(in the rows, 128 means zero)
The rows of A fall into several groups, and each row is roughly a mix of its group's hidden directions.
A (117 x 12):
[[126 114 202 161 146  87 103 163 128 145 143  99]
 [103 185 160 133  98 117  67 137 124 164 130  97]
 [150 107  63 145 150 174  73 141 140 117 129 151]
 [127 118 191 147 101  81 180 121 110 133 102  97]
 [ 95 154 171 127 161  70  96 168 148 155 132 142]
 [104 154 167 132 139  88  60 158 143 166 144 119]
 [107 187  85 103 121 121  71 130 145 167 107 132]
 [117 173 120 102  99 152 198 114 114 158 124 166]
 [133 126 126 126 126 125 220 142 113 128  82 159]
 [132 154 151 158 152 113  49 153 145 168 129 108]
 [152  53 123 153 146 114 104 146 119  85 137  85]
 [132 119  70 115  81 169 166  86 114 106 143 109]
 [152 152 140 146 166 136  80 149 132 110 136  52]
 [137 176 152 138 147 123  55 130 169 153 106 107]
 [138 186 115 152 134 150  64 127 172 155 107 133]
 [124 112 217 152 124 123 106 131 171 138 120 155]
 [134 138 169 161 170  80 162 177 131 153 147 152]
 [132 116 158  75 157 146  90  88 107 150  86 163]
 [107 128 105 103 120  91 195 135  82 103 160 103]
 [107 139 167 115  97 112 176  71  88 161 145 136]
 [146  83  79 114 138 139 189 106 113  81 140 123]
 [108 135 106 107 135  92 188 161 112 109  94 181]
 [156 120  92 128  84 178 127  74 116 102 124  86]
 [145 183 131 161 141 110 139 169 125 184  83 119]
 [147 135  58 107 111 182 163 118  93 128 105 129]
 [128  76 185 171 127 119 138 105 109  72 124 121]
 [124 110 149 124 111 139 226 108 120 129 151 143]
 [117  93 135 122 120 112 222 134 107 102 133 141]
 [ 85 114 147  98 144 159 136 133 165 160 198 136]
 [125  64  96 141 154 132  80 129 126  80 165 129]
 [130 172  83 116 122 166  59 109 148 142 108 145]
 [129 174 182 156 121 120  81 140 170 171 123 120]
 [136 111 104 169 163 128  64 160 174 100 140 129]
 [139 110  52 123  91 182 109 111 147 115 113 137]
 [114 163 119 132 149 120 103 162 175 139  84 191]
 [118 147 146 137 105 150  36 104 146 136 113 105]
 [153 124 144 172 165 107  72 155 139 157 100  86]
 [155 127 119 151 128 138  31 122 146 114 129 104]
 [149 166  62 160 118 175 126 153 152 148 126 157]
 [129  90  67 150 148 146  89 151 145  85 165 137]
 [ 91 147 147  90 121  86 176 160 118 144 172 161]
 [138 130  71 111  88 181 119  80 124  93 133 111]
 [105 102 188  87 138 103 100  75 107 118 102 133]
 [154 122  69 133  82 179 103  85 128 113 111 115]
 [137  67 171 140 114 114 158  91  88  91 127 102]
 [123 117 143 144 145  95  44 145 122 140 124  78]
 [144  94 102 146 161 125  98 190 155  78 124 104]
 [147  88 178 157 149 151  66 124 162 125 154 129]
 [162  99 116 139 104 198  97  80 151 105 129 126]
 [142  81  61 141 130 173 129 129 126  84 154 144]
 [107 142 134 107 121  91 196 129  98 134  95 181]
 [126 143 123 132 147 141  43 121 176 151 119 161]
 [ 98 123 131  92  72 142 168  81 120  80 146 134]
 [ 97 112 134  98  90 162 155  66 118 163 163 139]
 [123 168 131 146 171  72 116 168 153 172 118 154]
 [155  77 159 156 133 150  57 114 149 114 132 103]
 [147  74 128 159 155 129 111 191 164 121  90 133]
 [120 139 118 112  97 117 222 114 104 101 133 119]
 [ 95  93 159 106 101 117 161  93 128  71 156 160]
 [131 123 135 122 107 134 227 126 112 112 114 159]
 [137 102 159 147 168 111  54 163 155 107 138 119]
 [114 122 201 119 138 106 201 114 129 123 140 137]
 [136 148  89 132  99 116 219 137 110 129 111 142]
 [162  55 107 147 145 135 156 161 123  84 135 107]
 [ 90 115 122  90  86 129 142  79 117  70 162 128]
 [100 120 110 130 158 118 159 175 155 109 145 201]
 [ 96  94 138 107 125  87  84 118 115  95 168  76]
 [141 118  56 107 119 150 138 107  94 103 131  72]
 [ 80 172 125  74 154 130  97 118 106 160  91 142]
 [101 135 103  93  99 167  76  72 129 158 133 146]
 [132 184  91 110 105 129 167 154  96 170 113  91]
 [104 122 189 137 154  57 107 156 137 131 137 106]
 [141 196 108 134 140 131  75 145 147 171  92 139]
 [123 100 189 116 130 109 202 112  94 136 128 135]
 [156 107 186 135 127 119 102  89 121 136  65  96]
 [168 109 157 169 151 108  68 147 131  97 113  88]
 [153 203 104 147 107 156 115 142 157 170 105 113]
 [134 108 208 145  92 169  99 123 126 129 147 100]
 [132 154  99 112 104 155 164  82  80 124 101  78]
 [119 130 181 151 161  96  93 161 159 160 124 174]
 [148 156 171 136 115 149 152  78  99 172  78 120]
 [134  98 127 131 162 160  88 152 163  88 171  84]
 [163 109 142 172 190 113  96 172 138 162 123 118]
 [132 146 136 151 163 111  44 153 149 166 124 120]
 [139 132 122 108 111 165  71  59 128 109 129  90]
 [129  87 120 110 130 122 208 133  93  94 162 134]
 [120 104 142 134 122 107 224 146 120 121 161 124]
 [117 169  84  91  93 184 132 113 117 144 129 173]
 [119 142 138 138 163 100  46 157 142 162 151 119]
 [111 138 136 129 170  78  67 186 140 130 120 131]
 [140  78 105 129  96 139 188 103 102  76 112 131]
 [133 200 161 146  98 156 106 136 152 179 124 128]
 [125 157 144 126 142 117  29 123 143 149 130 142]
 [118  84 150 129 135  76 155 131 103  91 154  70]
 [128  88  97 104 108 160 189 104  95 104 122 166]
 [ 98 134 176  90 109 102  98  65 102 133 103 119]
 [167 178 112 170 127 156  93 148 161 166 104 107]
 [131  82  91  97 103 160 164  91  90  89 141 128]
 [107 177  90  98 112 151 147 113 124 177  89 167]
 [156  98  77 127 125 186 107  87 119  91 138 103]
 [131 144  74  96  84 179 164  93 122 106 122 141]
 [132 175  99 111 125 142  45 122 136 159 110 114]
 [141 117  76 136 124 152  49 138 155 103 136 104]
 [141  94  93 109  88 161 178  93  92  96 130 110]
 [166 154  98 148 132 164  52 128 152 124 105 108]
 [142 152 130 145 109 117  53 112 122 153 104  70]
 [122 150 141  70 110 161 181  80 116 129 108 156]
 [132  99 101 115 109 173 186  92 128  80 131 157]
 [155 156 100 131 106 165 178  95  96 120 107  75]
 [113 173  95 103 120 118 190 135 106 144  85 166]
 [147 179  88 129 134 168  76 136 153 164 101 147]
 [154 173 106 137 115 163  71 107 143 168  85 137]
 [116 104  82  90 103 152 157 125  57 107 118 116]
 [152  76 116 137 124 182 161  98 102  78 143 142]
 [148 141 108 125 127 129 211 134 106  81  94 143]
 [129 142 144  83  86 152 146  57 102 128  95 115]
 [124 121 180 105 135 124 201 114 100 138 173 114]]

Here is one row from each group, named. Which group is each of the other rows in?
[111  84 125  84 104 112 181 111  69 110 137 123]	<40>
[134  89  99 107 116 151 201 110  98  87 128 145]	<36>
[117  91 145 138 133  74 196 164 107 104 140 118]	<30>

[117  88 104 120 156 153  93 110 161  62 152 155]	<40>
[148 191 102 152 101 163 117 111 130 153  76 104]	<36>
[140 181 124 140 122 119 155 174  92 182 107  92]	<36>
[102  67 170 127 130 117  62 120 112  98 138 122]	<36>
[116  68 130 119 109 108 150 102  96  64 160 117]	<30>
[121 107 105 137 145  70 174 131  85  89 125  86]	<36>
[113 117 136 121 109 113 227 126 113 132 155 146]	<30>
[ 83  97 150  94 168  87  86 128 116 110 164 152]	<40>
[122 142 206 144  99 108 177 155 112 144 140 104]	<36>
[139 182 131 122  88 154 100  75 133 154  83 110]	<40>
[136  96 199 143 129 102 187 112  99 128 108 140]	<30>
